50 stands for zero in the data rows.
Some points:
(41 34 49 46 40 48 76 47 45 47 41 32 45 51 34 73 31 71 37 39 67 48 50 42
 47 51 47 42 60 29 54 58 42 42 65 40 48 46 32 51 56 41 53 40 55)
(52 44 66 58 35 32 37 38 59 70 41 38 46 50 44 53 41 51 74 47 52 31 65 54
 32 58 62 39 39 51 52 50 57 49 55 50 65 53 71 49 33 76 55 52 58)
(42 46 69 49 50 67 27 49 34 39 55 50 60 53 49 48 57 52 38 62 51 44 39 45
 54 67 63 52 43 41 68 53 56 37 47 67 50 71 47 45 50 51 49 38 27)
(72 57 67 40 44 56 52 47 57 32 68 49 50 48 28 50 47 46 56 41 64 56 47 58
 49 45 61 39 58 45 47 29 57 51 39 42 33 51 37 48 31 71 45 65 46)
(63 46 45 37 35 16 51 52 63 46 55 58 50 33 57 66 53 45 66 43 39 63 32 43
 67 47 72 58 44 43 55 46 40 49 52 64 48 51 47 64 55 41 44 33 47)
(54 51 40 46 70 51 59 45 55 46 43 44 50 42 21 33 49 62 51 42 47 40 53 82
 38 48 66 70 52 71 52 56 52 45 66 60 39 49 52 44 53 51 44 44 46)
(48 57 81 40 43 51 68 44 50 58 49 39 47 49 68 38 56 48 39 32 37 29 51 51
 61 52 39 45 51 55 55 44 33 44 59 52 40 53 45 52 41 48 31 41 40)
(53 42 66 51 55 50 43 43 59 39 43 50 48 41 49 42 41 52 51 58 54 54 46 47
 77 45 46 35 46 80 43 46 37 76 57 39 53 60 58 59 35 35 54 58 49)
(42 35 52 45 46 56 46 37 52 52 53 55 47 47 63 53 45 23 42 20 40 49 54 57
 49 52 48 60 30 35 45 56 71 55 43 68 50 58 36 44 53 43 60 71 57)
(61 59 50 19 47 58 35 58 49 58 38 49 39 73 56 55 50 43 55 55 50 55 64 67
 43 52 58 34 56 56 59 39 41 41 52 45 65 47 49 43 59 43 53 28 55)
(55 39 57 63 54 51 51 61 49 36 48 43 64 34 56 48 62 45 55 74 48 53 73 41
 55 47 52 55 42 31 31 50 54 33 59 37 65 40 56 54 39 46 18 48 48)
(67 41 43 47 33 47 54 57 50 52 62 46 67 72 58 61 58 49 57 46 57 42 44 54
 43 44 41 65 46 45 49 50 50 56 52 31 43 59 68 35 25 47 67 39 33)
(46 69 38 54 44 55 55 41 46 67 60 47 74 42 60 36 55 31 57 43 61 63 61 46
 41 36 65 30 46 38 57 69 38 53 67 42 41 45 38 42 53 52 43 49 58)
(65 59 52 64 74 46 43 48 36 64 60 63 63 55 50 49 35 60 39 55 52 60 43 52
 51 53 56 40 65 39 39 51 35 59 48 47 58 64 36 59 38 53 61 56 55)
(50 62 41 50 24 57 46 30 46 32 43 66 63 51 47 34 50 60 59 47 46 51 59 56
 45 32 47 56 47 42 59 31 38 47 46 45 68 47 58 62 66 33 65 69 42)
(33 47 59 46 66 32 43 52 43 55 47 64 50 45 45 44 64 48 47 31 62 56 55 42
 36 57 61 58 47 50 52 45 36 61 42 37 34 44 43 57 39 38 54 61 40)
(50 60 60 65 36 43 56 53 33 62 47 55 60 34 45 61 54 59 38 49 40 55 42 59
 42 36 55 40 54 63 46 61 71 60 32 49 76 47 43 42 47 40 58 28 49)
(70 63 42 52 51 52 47 43 66 55 56 53 44 46 62 46 46 67 41 42 66 47 64 55
 48 55 50 51 41 49 46 48 53 12 36 53 60 64 37 57 43 42 43 55 57)
(45 54 50 51 57 37 51 59 61 58 43 60 70 62 56 54 45 70 62 47 58 31 43 51
 55 69 53 57 63 34 43 41 61 58 39 65 45 54 57 54 55 37 43 54 60)
(62 48 32 60 52 53 56 60 38 52 45 63 41 46 44 57 34 34 47 50 45 42 60 61
 47 72 36 39 46 55 62 51 37 59 48 56 55 70 52 34 33 27 35 54 55)
(63 55 42 60 46 80 47 48 70 66 41 63 60 30 46 66 69 62 51 39 56 46 44 58
 60 45 38 58 46 53 39 38 47 54 57 55 38 34 55 34 48 49 50 43 57)
(64 32 39 42 59 41 69 54 51 40 42 62 44 51 52 56 51 50 46 54 45 42 64 45
 47 19 46 36 48 57 54 61 59 47 29 61 45 51 56 56 43 52 40 66 39)
(22 55 51 63 64 37 30 62 55 53 47 42 51 42 40 66 60 45 58 47 54 54 57 77
 53 35 39 52 63 43 61 50 50 49 62 59 65 52 43 56 52 60 45 61 30)
(65 49 60 50 42 47 32 60 60 30 44 55 68 63 50 59 49 39 41 58 47 37 57 44
 45 36 61 46 72 56 57 68 44 58 57 62 27 59 47 54 59 49 49 50 68)
(45 54 39 73 32 45 50 58 88 49 49 39 45 59 40 30 48 50 41 58 49 64 38 39
 43 61 43 44 42 48 53 55 40 64 42 53 54 62 44 27 63 55 35 55 43)
(74 40 54 68 48 45 45 34 40 53 42 49 24 41 62 52 60 44 45 55 65 58 43 45
 32 57 35 64 56 54 55 35 40 57 59 63 49 41 36 61 50 58 51 38 46)
(35 57 37 56 64 51 47 39 52 46 60 39 51 49 63 47 52 36 59 56 52 31 46 57
 55 43 35 46 56 63 54 38 62 47 29 29 39 55 39 61 55 42 42 28 58)
(41 56 48 51 61 57 54 40 63 52 81 47 55 63 38 76 62 54 60 55 35 41 68 35
 49 56 30 52 46 46 49 45 40 59 47 55 55 54 43 61 50 61 57 45 50)
(42 46 58 39 53 47 56 75 44 53 54 65 49 50 67 48 45 60 56 44 51 60 49 44
 43 42 42 33 46 57 32 27 54 48 69 53 53 55 48 34 59 53 51 53 30)
(43 50 60 35 40 44 60 47 52 53 58 64 44 59 37 49 74 49 48 61 61 41 36 61
 61 49 49 56 44 60 27 64 50 47 49 37 69 65 33 48 67 55 50 54 61)
(70 63 52 55 54 48 67 56 33 53 43 45 41 57 39 54 46 23 62 44 62 59 52 54
 68 50 38 57 42 45 42 57 54 51 46 46 46 65 61 55 76 71 53 50 40)
(45 57 54 33 54 34 45 37 48 30 42 43 55 47 52 37 52 53 44 57 62 61 42 64
 41 68 36 43 39 35 43 58 53 61 25 46 44 31 58 45 45 53 44 38 55)
(52 48 54 51 52 58 56 41 49 38 43 37 56 53 39 52 59 38 33 46 56 50 44 44
 65 40 62 51 47 50 59 28 54 65 58 67 73 48 51 51 42 53 43 48 69)
(54 36 45 31 51 69 43 56 55 61 42 47 42 59 39 46 54 54 72 56 44 60 53 42
 30 52 56 68 40 51 40 60 48 67 53 43 57 58 30 69 45 34 35 49 45)
(46 46 60 59 46 51 52 49 47 57 59 72 60 48 26 41 40 40 67 55 63 49 43 25
 52 54 43 57 47 73 62 61 50 16 46 58 49 37 48 45 45 46 57 44 45)
(58 29 40 60 49 49 39 46 37 54 69 47 63 61 53 31 40 68 43 38 43 44 54 57
 54 53 44 42 33 56 54 47 37 54 55 51 51 41 56 69 75 64 44 44 46)
(40 67 30 35 58 43 52 38 50 52 49 43 46 49 60 44 41 56 57 61 42 46 31 42
 61 41 52 54 42 48 63 46 60 46 71 46 51 62 45 33 29 54 52 58 43)
(53 61 54 31 50 40 62 43 45 52 53 56 59 36 47 50 27 43 62 59 50 42 62 42
 59 65 42 65 67 48 57 47 44 65 50 55 64 36 54 41 62 50 40 57 50)
(44 47 42 46 32 53 47 30 48 68 33 42 59 53 46 51 42 51 47 51 40 65 39 50
 56 52 34 46 62 55 45 65 65 42 56 49 40 57 56 80 36 52 46 53 45)
(30 46 30 51 38 56 47 42 45 52 52 55 46 57 50 67 40 36 48 62 61 51 40 58
 43 51 65 34 54 57 23 33 42 46 41 69 36 43 63 52 53 49 32 49 34)
(46 73 55 53 56 66 43 53 38 50 45 51 31 56 54 75 55 65 54 46 61 43 34 35
 49 53 61 39 27 54 62 61 50 52 51 39 48 40 68 60 58 48 36 73 59)
(57 67 52 49 43 71 51 59 52 46 52 60 46 33 40 53 44 39 47 56 28 45 52 54
 45 70 54 46 48 36 54 49 67 58 60 36 41 41 53 63 52 46 62 42 33)
(70 54 51 57 70 37 35 46 50 61 41 42 50 65 42 55 38 42 37 61 34 58 35 42
 49 35 50 66 43 42 49 28 56 35 53 35 44 45 52 41 61 40 51 55 58)
(60 58 45 45 47 32 39 58 44 61 45 43 42 51 38 35 69 63 46 56 52 49 75 35
 68 54 41 31 41 50 42 47 76 57 58 67 29 44 43 49 56 39 63 49 52)
(54 51 22 32 45 51 37 79 40 45 58 44 50 27 45 44 51 55 27 38 47 44 42 44
 58 55 50 58 56 49 46 55 44 45 46 43 58 56 61 59 42 74 52 51 55)
(43 64 44 58 58 50 73 62 43 39 43 20 58 62 41 49 61 51 50 40 47 60 56 37
 42 51 58 54 43 60 52 44 43 47 35 62 55 48 58 55 45 37 69 46 42)
(53 40 60 46 57 60 46 49 49 45 35 30 71 42 55 61 42 54 60 39 22 60 45 43
 42 65 50 43 56 68 34 48 48 39 39 43 49 45 36 35 62 61 52 66 53)
(54 42 60 59 59 54 76 70 66 68 55 52 49 63 54 35 60 37 48 53 37 51 30 69
 54 57 59 39 53 40 58 52 49 41 50 49 54 35 61 69 47 43 53 61 56)
(56 27 46 38 55 69 52 50 56 67 53 45 49 55 58 44 50 58 53 59 68 63 52 48
 66 48 53 49 71 46 79 49 68 61 33 50 56 37 45 42 53 56 49 58 39)
(69 40 47 50 66 46 54 33 41 45 53 49 60 38 63 57 75 58 60 50 51 48 40 51
 38 53 50 47 51 52 60 69 53 54 57 46 51 65 65 37 68 47 46 54 41)
(46 63 52 46 44 45 60 66 58 54 38 58 50 40 73 56 48 55 45 72 42 52 54 52
 38 44 46 60 39 62 67 49 38 53 36 54 39 46 35 59 48 77 60 53 55)
(34 44 58 55 58 56 61 50 60 45 57 61 54 48 61 56 34 56 42 47 60 82 72 54
 54 56 62 64 39 63 55 44 66 52 58 41 42 69 71 54 56 56 52 31 67)
Along one direction, these points spread out more than along any other. How many in every 100 of the points above lie lower along it than each point below? Answers are rounded to whole numbers. More than half of the points above lie lower than the first one.
(45 31 46 59 50 53 53 59 42 51 61 46 36 34 44 38 38 51 68 54 47 26 40 41
 40 35 63 44 44 42 52 36 58 62 43 43 45 55 43 49 59 51 54 38 64) ~ 44
(55 65 45 54 51 58 61 41 51 43 66 41 34 52 70 38 50 49 55 57 51 47 50 39
 39 57 66 56 77 58 27 56 60 53 59 67 58 49 56 56 50 50 61 57 48) ~ 44
(35 43 55 37 47 54 43 48 35 71 57 47 40 39 42 40 67 46 50 56 40 61 54 41
 48 41 43 58 66 42 48 45 30 43 37 57 40 61 76 37 46 48 52 54 76) ~ 44
(41 39 44 53 44 51 60 56 34 30 46 54 58 56 52 48 58 53 65 72 53 54 40 68
 47 61 35 45 40 46 53 46 52 42 71 59 44 46 39 51 42 53 66 61 77) ~ 54
(50 35 41 56 51 48 40 47 56 49 56 34 41 43 60 60 47 44 51 59 55 44 61 61
 77 61 70 51 43 57 43 63 33 44 45 41 49 33 44 38 50 42 81 56 43) ~ 52
(43 50 61 64 38 49 58 35 51 46 51 57 25 50 45 52 51 68 42 63 30 53 62 60
 55 46 57 54 63 34 52 54 46 46 47 38 36 59 57 39 57 47 51 55 41) ~ 52
(47 45 50 45 49 38 40 57 71 38 61 51 43 41 51 53 53 36 35 40 60 49 44 41
 29 56 32 42 69 58 58 48 63 43 64 32 60 45 61 54 59 37 58 58 54) ~ 42
(46 53 50 67 47 61 42 63 48 38 18 51 43 51 60 38 49 50 79 30 59 47 48 45
 64 47 47 53 67 39 45 55 44 45 44 45 49 63 48 51 53 53 57 41 51) ~ 52
(49 58 55 62 28 45 41 65 28 47 70 40 45 68 59 52 44 56 51 41 48 54 54 60
 54 46 49 78 53 64 52 58 61 57 51 45 46 30 42 41 45 43 29 61 56) ~ 54
(48 48 37 54 63 44 47 39 52 32 52 76 32 71 49 48 58 54 60 28 25 62 49 42
 59 53 52 38 57 48 53 60 52 48 52 49 59 32 48 39 36 66 43 32 58) ~ 42
(39 46 45 49 55 51 53 44 51 55 26 68 56 65 55 43 49 38 22 54 56 27 57 36
 47 47 57 64 47 47 37 52 51 57 57 40 56 39 49 44 49 66 55 45 41) ~ 46
(51 56 68 40 65 61 40 54 62 44 60 45 41 48 52 46 24 55 51 51 54 51 40 54
 44 23 30 52 38 34 38 74 42 53 50 72 53 38 60 48 47 43 59 37 50) ~ 42
